In the rows, 128 means zero.
One turn moves each row of this set onto another row. After a few examples, where does it send each row asked below?
dol: [125 132 143 152 120 179 127 155 144 150 117 113 130 109]
beg: [ 99 143 136 145 143  97 123 159 151 164 113 110 141  98]
sogun: [114 160 121 143 155 148 133 151 139 177 100 100 113  80]
Bim: [107 144 129 142 136 150 139 144 144 144 116 102 160  75]
rerud: [100 151 135 155 153  98 121 160 141 154 111 103 128  91]
tira: [117 141 120 148 137 167 143 154 142 172 109  93 129  86]
Mamub: [120 145 148 154 139 132  89 161 141 154 116 134 110 114]
ruzas: [ 98 146 146 163 134 104 102 157 143 150 115 110 133 116]
raru: [114 150 156 153 144 134  89 156 139 150 114 135 113 113]
dapi: [108 161 121 143 151 140 126 153 140 185 104 102 115  80]
mal: [120 144 127 145 135 175 144 152 143 165 106  99 127  88]
rak: [122 131 140 152 120 181 130 155 142 152 108 108 132 104]
nugos: [125 126 137 156 127 178 132 156 142 149 116 106 134 106]
Pasup: [ 97 131 137 148 129 150 114 138 140 129 114 101 159  94]
sor: [ 95 147 144 149 133 109 103 160 156 150 105 113 147 113]
lino: [124 130 155 158 130 161 105 157 140 138 119 126 126 120]
Zepeb: [123 136 152 156 124 157 100 157 142 145 122 129 119 121]
pusa: [115 158 121 143 157 141 127 148 134 179 100 105 114  79]
buzag: [107 164 138 145 155 124 100 154 139 174 106 123 108  93]
sime: [113 164 131 148 158 125 106 152 137 173 106 117 102  93]
sukip: [118 152 147 154 144 130  89 156 139 157 117 130 105 114]
Gupi: [116 159 133 148 158 122 101 155 136 172 108 123 104  95]
Kal: [123 131 152 156 120 161 104 161 143 145 116 127 123 119]
Gos: [101 141 148 160 116 133 101 147 145 143 119 113 153 122]
toge: [118 145 124 145 139 171 141 148 137 170 100  97 126  84]
vuvop: [105 151 126 145 154 122 140 154 141 151 112  99 141  70]
Lur: [105 140 139 150 117 156 120 141 145 140 120 109 165 100]
gumug: [ 94 140 145 151 125 136  98 149 151 133 105 109 156 112]
suduf: [102 128 127 144 140 138 134 137 134 142 122  97 153  78]
Puzed: [103 135 127 143 147 112 139 148 140 160 121 101 145  80]

Puzed moves to suduf
raru moves to buzag
Now these:
rerud moves to vuvop
Zepeb moves to sukip
rak moves to Kal

One turn moves each row of this set onto another row. After a few examples, where does it send each row asked below?
feb: [113 148 118 144 158 121 148 144 116 143 106 107]
Vaba: [121 117 131 112 118 135 139 105 124 118 115 129]
lapa: [120 143 118 161 154 125 117 140 107 138 120 116]
Tuta: [129 121 144 118 123 131 126 102 131 127 118 130]
Kadu: [119 144 121 146 152 131 123 150 113 142 133  97]
mobot: [116 132  97 154 151 138 146 143 120 145 120 121]
mulib: [136 122 144 113 113 136 129 114 138 136 116 122]
vuzom: [107 137 100 149 144 131 128 146  99 126 122 124]
Viso: [132 118 143 119 132 132 132 100 127 125 114 125]
novu: [128 117 137 112 125 143 139 108 129 119 118 131]
tasa: [110 142 109 140 156 135 131 151 110 126 132 105]
Zafav: [135 121 143 118 114 136 125 110 138 137 115 125]
fozu: [133 121 141 109 120 129 122 111 138 130 112 129]
lotar: [128 118 132 104 106 130 131 116 131 131 112 124]
votu: [138 119 144 112 121 128 125 111 134 138 110 120]
netir: [102 151 111 145 140 122 154 143 114 132 110 110]
Fas: [124 139 108 163 144 133 138 142 126 157 122 112]
fug: [117 151 115 140 133 126 121 159 122 139 130  95]
buv: [126 148 114 149 136 119 109 156 120 147 112 111]
dad: [127 116 134 103 116 132 127 114 130 129 116 133]
fome: [106 149 112 139 126 120 149 152 113 148 113 105]
boz: [125 114 131 110 124 143 135 109 131 121 115 135]
Pul: [123 116 137 112 119 135 131 105 124 126 121 134]
nazuf: [115 139  89 146 137 134 144 153 131 139 113 120]
zufe: [116 145 120 138 143 120 144 152 114 159 109 103]
zuluz: [107 135  94 138 131 119 127 158 118 123 120 124]
noli: [124 134 121 159 150 115 116 144 116 149 126 113]
nom: [112 142  96 136 127 125 120 162 112 134 114 120]
Pez: [122 145 100 155 129 129 136 151 137 151 114 112]
dor: [132 114 142 120 128 141 131 104 129 133 118 130]
nel: [129 121 132 109 109 138 129 115 140 126 112 130]
Niki: [110 128 105 151 158 124 129 143 106 128 127 124]
Volin: [108 148 104 134 137 131 129 159 119 124 128 103]
tiv: [128 121 134 107 110 139 136 116 136 123 115 127]
fudav: [120 141 109 146 124 111 113 159 127 144 120 112]
Pazos: [136 117 146 117 129 140 133 107 131 132 118 125]

Volin moves to tasa
fome moves to netir
mulib moves to tiv
Now these:
dad moves to Pul
votu moves to lotar
Zafav moves to nel
lapa moves to buv
Niki moves to noli
Fas moves to Pez

